In the data rows, zero lies at 4.5, halfway between 4 and 5.
Every row has a hidden score. How much higher is the second row's score than the first row's in each pair? 15 means about the same, 30 much higher and 0 much lower. The score is a weighted sum of the row's numbers plus the product of two more (or one squared), each taken from its middle value.
[5 5 6 3 2 4 5 4 6 3 4 3 4 5 4 4]
[4 4 5 5 2 5 5 4 6 5 5 3 3 5 4 4] -> 15
[4 3 5 3 5 7 6 4 8 5 4 3 4 4 4 3]
[3 5 7 4 5 5 2 6 5 3 9 5 1 4 7 2] -> 18
[8 6 2 4 6 4 3 6 1 6 5 7 7 5 7 8]
[5 4 5 4 4 3 4 4 4 5 3 4 5 5 4 5] -> 21
[4 8 5 6 6 2 6 4 0 0 3 2 9 0 7 7]
[7 5 5 4 5 4 4 3 3 6 3 5 6 5 4 5] -> 11
[5 4 5 6 5 5 5 3 3 3 3 4 4 4 6 4]
[7 7 0 7 0 6 2 4 5 3 9 5 4 8 9 2] -> 14
[8 4 8 4 5 6 9 7 7 5 2 5 8 7 5 7]
[5 4 4 5 4 4 5 4 4 4 3 4 3 5 5 5] -> 12
[6 5 4 4 5 5 6 4 2 4 4 4 4 4 5 6]
[5 5 5 5 3 4 5 4 5 4 3 4 3 5 5 5] -> 19
[5 4 4 4 4 4 5 4 3 5 3 4 4 5 5 5]
[2 3 5 4 2 7 4 5 5 5 5 3 2 4 6 4] -> 17
[4 5 4 4 4 4 4 4 4 4 4 5 3 5 4 5]
[4 6 5 5 7 5 3 6 4 6 8 4 3 4 8 5] -> 19
[6 5 5 5 7 6 3 3 3 8 7 8 7 3 6 5]
[7 6 4 5 4 7 5 5 1 3 6 5 4 3 6 7] -> 19
[4 4 4 4 3 4 4 4 4 4 3 4 4 5 4 4]
[4 4 4 2 1 5 5 4 7 4 6 5 3 3 4 1] -> 10
[6 5 4 5 3 4 6 4 5 6 5 5 4 5 4 5]
[7 6 3 5 5 3 7 3 6 2 2 3 6 5 3 1] -> 24
[2 5 2 4 7 7 5 5 4 4 5 4 6 4 3 6]
[1 0 3 3 2 9 4 5 7 2 7 6 2 9 8 3] -> 8
[5 4 5 4 4 4 3 5 4 5 3 4 4 5 5 5]
[4 6 5 5 5 5 7 5 3 2 4 5 6 3 5 7] -> 17
[6 7 7 2 8 5 1 3 5 5 9 6 1 7 7 4]
[5 6 6 4 6 5 5 7 4 3 7 6 3 4 6 4] -> 10
[3 2 6 6 6 9 4 2 1 1 4 1 2 3 8 2]
[7 5 6 5 5 7 3 7 2 3 6 4 5 3 8 8] -> 5
[5 4 5 4 4 3 4 5 4 4 3 4 4 5 4 4]
[5 4 4 5 4 4 4 4 4 5 4 5 4 4 4 5] -> 13
[4 5 4 6 3 3 4 3 5 7 5 5 3 4 5 4]
[4 7 5 5 6 4 5 6 4 4 6 5 2 3 5 3] -> 22
[4 4 4 4 4 4 5 4 4 6 5 4 4 4 5 5]
[4 3 6 6 4 3 6 5 5 4 3 4 4 4 6 5] -> 17
[7 5 9 8 8 7 9 9 9 8 1 5 5 6 3 7]
[5 5 5 5 5 5 5 4 3 4 3 4 4 4 5 4] -> 5
[4 5 5 5 4 3 4 4 4 4 4 4 4 4 4 4]
[5 4 2 5 5 5 5 3 4 6 4 3 4 5 7 5] -> 14
[3 4 3 4 7 5 5 6 4 2 4 4 6 4 4 6]
[6 5 6 4 5 6 4 4 4 7 4 6 5 6 4 6] -> 17
[5 5 5 5 4 3 4 4 5 4 4 4 5 4 5 5]
[4 3 4 4 6 5 4 5 5 4 3 4 6 5 4 6] -> 15
[3 1 5 4 3 5 4 5 5 4 4 3 1 7 4 5]
[6 3 6 4 3 4 3 7 5 4 3 5 5 8 5 7] -> 15
[5 5 5 5 4 4 4 4 4 5 3 4 4 5 4 4]
[6 3 5 6 3 3 3 5 6 8 5 3 4 4 3 3] -> 8
[4 5 5 5 4 4 5 4 4 5 4 4 4 5 4 5]
[2 2 3 5 7 5 7 2 7 6 4 3 7 6 8 9] -> 16
[2 5 4 4 5 4 7 3 5 4 6 4 5 1 6 7]
[7 4 3 6 9 7 9 7 4 2 3 6 5 7 4 4] -> 22
[5 4 5 4 4 3 4 5 5 5 3 4 4 4 4 4]
[5 5 4 3 4 4 5 5 6 5 3 4 5 4 3 3] -> 15
[4 4 4 4 3 4 5 4 4 5 4 4 3 4 4 4]
[4 4 5 5 4 4 5 4 3 5 4 4 4 5 5 6] -> 17
[3 4 5 3 3 3 4 5 4 5 4 4 3 5 6 6]
[6 5 7 5 6 6 4 4 3 3 3 2 5 2 7 5] -> 19
[4 7 4 6 4 4 6 3 3 2 3 4 6 2 6 7]
[4 5 3 5 4 4 5 2 6 6 6 5 4 4 6 6] -> 10
[4 1 5 4 3 4 5 7 3 4 2 2 4 5 2 5]
[5 4 5 4 3 3 5 5 4 5 3 4 5 6 4 5] -> 20
[4 0 6 2 2 4 8 9 4 2 2 2 7 7 0 2]
[6 4 6 4 5 4 6 6 7 6 4 4 6 5 2 5] -> 25
[5 6 5 3 5 4 4 4 5 5 5 5 3 5 5 4]
[5 3 4 5 4 3 3 4 3 3 3 5 5 6 4 5] -> 11
[5 1 7 4 3 8 7 6 7 4 4 4 4 7 5 5]
[4 5 5 4 4 3 4 3 4 5 4 4 4 4 5 5] -> 17
[5 4 5 6 4 4 3 4 5 5 5 4 5 6 4 6]
[6 4 7 4 7 7 9 8 6 5 3 5 6 7 2 6] -> 15
[3 3 5 5 5 4 5 8 4 4 3 5 4 6 3 4]
[6 4 6 5 7 6 4 5 3 2 2 3 6 4 6 5] -> 25
[5 6 3 4 6 5 4 4 2 4 3 5 5 5 5 7]
[5 4 5 5 3 3 4 3 4 6 5 5 4 4 5 4] -> 10
[7 3 6 4 5 4 3 6 4 5 3 6 7 8 5 7]
[1 6 3 6 7 4 1 3 6 6 6 7 6 4 1 3] -> 18
[3 2 4 3 3 2 4 6 4 3 4 3 3 7 4 6]
[3 5 5 6 6 6 5 4 4 5 4 5 5 4 4 5] -> 23
[5 5 6 7 3 2 5 5 4 5 4 4 4 4 4 5]
[4 3 6 5 4 2 4 6 6 5 4 4 4 4 5 4] -> 9
[5 7 5 1 5 7 7 2 6 1 3 4 1 1 5 2]
[4 5 4 5 3 3 4 3 3 4 4 5 4 6 5 5] -> 12
[6 4 4 5 6 6 2 5 3 7 4 2 6 1 8 3]
[6 3 5 6 4 4 4 4 5 6 3 3 4 5 4 4] -> 21
[6 6 3 5 4 7 3 4 3 8 3 3 7 4 7 2]
[6 3 6 6 4 2 6 6 3 2 3 2 8 4 1 5] -> 17
[7 5 6 2 8 6 4 2 6 5 6 5 4 5 5 3]
[3 2 2 3 5 4 7 8 5 3 3 4 5 8 1 5] -> 2
[4 3 4 5 4 5 5 4 4 4 5 3 6 5 5 5]
[1 2 5 3 2 8 3 3 7 5 6 4 2 4 6 3] -> 13
[5 5 3 6 5 3 5 5 4 5 4 6 6 5 5 5]
[4 5 7 6 6 6 6 8 5 5 5 6 4 6 2 3] -> 21
[6 3 0 4 6 3 9 9 4 2 3 5 8 8 1 3]
[5 4 4 5 3 3 3 3 4 4 4 5 4 6 6 4] -> 23
[6 6 5 6 5 5 5 5 3 3 4 3 4 4 5 4]
[6 4 6 4 5 5 5 5 5 4 4 4 5 6 5 6] -> 12
[5 5 7 4 6 6 2 4 4 7 6 5 4 3 5 6]
[6 5 0 5 8 3 7 4 4 1 5 7 7 6 7 6] -> 14
[5 6 5 3 4 4 1 2 4 3 7 6 3 5 8 2]
[1 7 3 5 6 5 5 6 6 3 7 2 3 2 9 5] -> 27
[4 4 5 5 3 4 5 4 4 5 4 4 4 5 4 5]
[3 4 5 5 6 6 7 4 6 4 4 3 5 5 6 6] -> 20
[6 6 1 5 7 5 4 5 2 7 4 7 8 4 5 6]
[0 1 5 3 2 9 3 4 8 6 7 5 1 4 5 3] -> 14
[6 4 5 3 9 8 7 4 7 7 6 5 7 2 1 4]
[5 8 4 5 6 3 3 3 0 0 4 4 5 0 6 8] -> 13
[5 4 5 5 3 3 4 4 4 5 4 4 4 4 5 5]
[5 5 6 5 4 4 3 4 4 5 4 2 5 4 4 5] -> 21
[6 7 3 4 0 5 5 4 9 4 6 1 3 5 3 1]
[9 6 6 7 6 7 4 6 0 4 5 7 4 4 1 5] -> 14
[5 4 4 6 3 3 2 4 4 2 7 7 5 8 7 3]
[4 4 6 3 6 5 4 3 5 8 4 6 4 4 4 5] -> 15
[5 4 5 5 3 3 5 6 5 4 4 4 4 5 4 5]
[3 3 2 4 8 7 5 6 5 2 4 4 6 4 4 5] -> 17
[3 3 5 4 4 5 4 4 6 5 5 3 3 4 6 6]
[5 4 4 4 7 7 6 4 7 5 4 6 7 5 2 3] -> 22
[2 5 4 5 5 5 4 5 6 6 5 6 5 5 4 4]
[4 3 6 5 4 3 5 5 5 5 4 4 4 5 5 5] -> 13
[5 5 5 4 4 4 4 3 5 4 4 4 3 4 5 4]
[6 5 2 5 3 3 6 5 5 4 3 3 5 5 4 5] -> 12
[5 4 4 4 4 4 4 4 4 5 3 5 4 5 4 5]
[4 4 5 5 4 3 4 5 3 4 5 4 4 5 5 5] -> 16
[4 5 4 4 3 4 4 3 4 4 4 3 3 5 4 5]
[5 4 4 5 5 5 5 3 4 5 4 3 4 4 7 6] -> 13
[5 4 5 4 4 4 5 4 4 4 4 4 3 5 4 5]
[5 4 4 5 6 6 3 8 4 5 5 6 6 5 5 3] -> 10
[3 3 5 5 4 4 4 7 6 6 5 4 4 4 5 3]
[4 5 7 5 4 3 6 7 7 5 4 5 4 5 3 4] -> 20
[3 2 4 5 7 6 5 4 4 4 4 4 5 5 6 7]
[5 5 4 5 3 3 5 5 4 5 4 3 4 4 4 5] -> 15
[5 4 3 3 6 7 7 3 7 5 4 4 5 3 3 2]
[4 2 6 7 6 6 1 4 2 5 4 1 5 3 5 6] -> 24
[0 3 0 3 4 2 8 4 9 9 9 7 3 4 6 7]
[6 6 5 5 4 5 5 7 1 3 7 5 4 4 6 6] -> 16
[4 4 5 4 3 3 5 4 4 5 4 4 4 4 4 5]
[6 4 5 3 3 3 4 5 6 5 3 4 6 6 3 5] -> 15
[5 5 5 3 4 5 3 1 7 7 7 7 4 5 5 4]
[6 4 4 4 3 2 5 4 5 5 3 4 4 6 3 4] -> 15
[4 4 4 5 5 4 5 2 6 5 4 3 5 5 5 6]
[4 2 6 5 5 4 4 4 2 2 3 4 4 4 5 5] -> 9
[4 4 6 2 3 4 5 5 5 4 4 5 4 3 4 3]
[5 5 5 5 4 4 5 4 2 4 4 4 3 5 4 6] -> 23
[4 7 5 6 4 3 6 4 3 2 4 4 6 1 6 7]
[5 4 5 3 7 6 7 4 6 5 3 4 4 3 3 4] -> 13
[5 5 4 4 5 9 1 3 5 8 6 5 5 2 9 1]
[1 2 6 4 4 9 4 4 6 4 4 2 1 5 7 5] -> 22
[3 6 4 6 6 3 3 6 5 4 6 6 4 3 5 3]
[5 4 4 5 5 4 5 4 3 5 3 4 5 5 6 6] -> 14
[5 5 7 4 4 6 3 4 3 4 5 2 5 0 4 3]
[3 5 4 1 1 2 6 6 7 4 4 3 4 8 2 5] -> 17
[0 3 6 4 2 9 2 2 7 4 7 5 0 3 1 0]
[6 4 4 2 4 3 7 5 4 5 2 5 6 7 2 5] -> 11
[3 2 4 4 9 8 6 4 7 5 4 5 6 3 2 2]
[5 3 5 5 4 5 4 4 4 4 4 4 5 5 4 5] -> 10
[5 6 4 5 3 4 4 4 4 5 4 3 5 4 3 3]
[6 6 3 4 4 4 5 3 4 7 4 5 7 6 3 5] -> 12
[7 4 8 7 7 6 4 4 1 1 2 5 7 4 7 4]
[5 4 6 4 3 4 5 4 5 5 4 4 4 5 4 4] -> 1
[3 3 5 3 4 3 5 5 4 4 3 4 2 7 4 6]
[9 8 5 7 5 7 6 7 0 2 8 8 5 4 7 8] -> 14
[3 4 5 5 5 5 4 5 4 4 3 3 5 4 5 5]
[6 7 5 6 4 6 6 4 1 2 5 5 5 2 6 7] -> 16
[4 5 6 4 5 5 6 7 6 5 4 5 4 5 3 3]
[6 2 7 3 0 4 4 9 3 3 2 2 7 9 2 6] -> 9
[5 4 5 5 4 3 4 4 4 5 3 4 4 5 4 5]
[1 7 2 6 1 2 6 5 6 3 7 2 4 2 6 8] -> 22
[3 4 4 4 4 4 5 3 5 5 4 3 3 6 5 6]
[6 5 7 5 4 4 7 5 4 3 4 3 6 4 5 7] -> 15
[5 6 4 0 5 4 8 3 7 6 1 5 2 3 3 5]
[4 5 6 3 2 4 6 4 6 3 5 5 5 2 3 1] -> 8
[6 6 4 6 4 5 5 4 4 4 4 3 4 4 5 4]
[4 6 5 5 4 3 6 4 3 3 3 3 5 3 5 7] -> 14
[5 5 3 4 3 4 5 3 7 5 3 4 4 6 4 5]
[6 5 4 4 4 4 5 4 5 4 3 5 5 6 3 4] -> 14
[5 3 5 4 3 3 5 6 4 4 3 4 6 5 2 4]
[5 4 5 5 4 4 5 4 3 4 3 4 4 5 5 4] -> 22
[3 3 6 6 4 5 3 3 3 5 4 4 6 5 4 6]
[6 5 5 5 3 4 4 4 6 6 6 7 5 6 3 4] -> 10
[5 5 6 2 3 3 3 4 6 4 5 4 3 5 5 3]
[4 4 4 4 7 6 4 6 5 4 3 4 5 3 5 6] -> 15
